128 stands for zero in the data rows.
Here are some points:
[156, 149, 113, 145, 145, 110, 126, 126]
[194, 201, 125, 203, 146, 105, 132, 100]
[16, 8, 181, 3, 172, 188, 130, 185]
[167, 169, 103, 164, 106, 166, 126, 153]
[56, 69, 120, 64, 135, 159, 126, 144]
[171, 176, 130, 180, 166, 141, 129, 118]
[65, 61, 136, 74, 105, 112, 126, 120]
[103, 115, 134, 117, 162, 124, 127, 128]
[198, 206, 120, 208, 134, 171, 129, 141]
[195, 196, 150, 190, 84, 107, 127, 122]
[233, 236, 134, 239, 112, 127, 129, 151]
[156, 156, 154, 156, 130, 101, 127, 129]
[163, 159, 130, 150, 102, 111, 128, 93]
[92, 103, 99, 94, 153, 175, 127, 170]
[173, 175, 146, 187, 116, 130, 128, 110]
[196, 196, 108, 206, 135, 161, 128, 132]
[183, 180, 120, 168, 108, 45, 131, 95]
[151, 157, 139, 152, 134, 76, 129, 117]
[83, 103, 165, 104, 134, 183, 129, 145]
[116, 131, 132, 124, 143, 136, 126, 159]
[5, 18, 154, 21, 105, 75, 127, 134]
[68, 70, 165, 64, 145, 147, 130, 171]
[62, 66, 129, 66, 140, 164, 126, 142]
[45, 50, 153, 47, 124, 113, 128, 116]
[187, 181, 127, 193, 103, 47, 128, 97]
[178, 181, 81, 177, 100, 76, 126, 136]
[166, 172, 119, 172, 131, 148, 131, 154]
Here are 24 more points, each followed by its number:
[78, 81, 134, 86, 130, 141, 131, 112] 0
[17, 7, 128, 0, 135, 95, 130, 138] 1
[255, 255, 99, 255, 102, 64, 132, 62] 2
[143, 155, 124, 145, 128, 102, 131, 136] 3
[193, 190, 124, 200, 137, 111, 128, 93] 4
[161, 151, 140, 157, 104, 116, 128, 122] 5
[167, 168, 109, 176, 104, 109, 130, 91] 6
[173, 172, 111, 174, 128, 132, 130, 156] 7
[255, 255, 137, 255, 75, 52, 129, 93] 8
[184, 187, 128, 183, 130, 138, 128, 126] 9
[255, 255, 137, 255, 108, 37, 129, 122] 10
[145, 135, 125, 132, 91, 53, 131, 50] 11
[121, 118, 123, 101, 146, 153, 128, 172] 12
[83, 84, 145, 82, 75, 76, 129, 122] 13
[191, 195, 119, 192, 159, 153, 126, 136] 14
[77, 71, 167, 77, 142, 123, 131, 126] 15
[91, 92, 144, 100, 167, 126, 127, 108] 16
[156, 161, 155, 159, 125, 137, 128, 136] 17
[176, 187, 96, 186, 126, 144, 129, 107] 18
[146, 144, 136, 146, 117, 128, 127, 125] 19
[220, 232, 131, 224, 122, 86, 130, 133] 20
[146, 140, 115, 136, 130, 134, 129, 141] 21
[79, 73, 108, 76, 98, 82, 127, 106] 22
[0, 0, 114, 0, 164, 217, 127, 149] 23
Which three of these numbered points are nearest to each point below, looking only along the 2 directions in which the first points spread most? Their numbers follow each, nearest first.
[240, 243, 97, 248, 90, 27, 129, 80] > 8 10 2
[14, 0, 111, 3, 110, 143, 128, 129] > 1 23 15
[162, 151, 156, 149, 134, 150, 129, 148] > 17 21 19
[0, 0, 141, 0, 166, 213, 123, 165] > 23 1 15
[0, 0, 118, 0, 136, 197, 124, 136] > 23 1 15
[238, 229, 123, 232, 122, 114, 129, 99] > 20 4 10
[146, 142, 111, 132, 119, 108, 131, 124] > 3 19 5
[170, 172, 125, 175, 177, 135, 125, 131] > 7 9 17
[6, 2, 96, 0, 153, 180, 124, 145] > 23 1 15
[82, 82, 96, 84, 114, 121, 126, 165] > 0 16 15
[0, 0, 124, 0, 169, 160, 132, 150] > 23 1 15
[11, 0, 132, 0, 128, 143, 128, 123] > 1 23 15
[30, 18, 149, 17, 107, 141, 131, 138] > 1 15 23
[115, 108, 119, 106, 124, 123, 128, 136] > 16 12 0
[167, 165, 140, 160, 113, 107, 134, 144] > 5 6 3
[118, 122, 179, 122, 156, 166, 128, 130] > 12 21 16
[179, 191, 93, 195, 71, 122, 133, 104] > 4 6 18
[144, 144, 120, 143, 116, 59, 126, 89] > 11 3 5
[120, 110, 136, 113, 107, 132, 126, 131] > 16 12 21
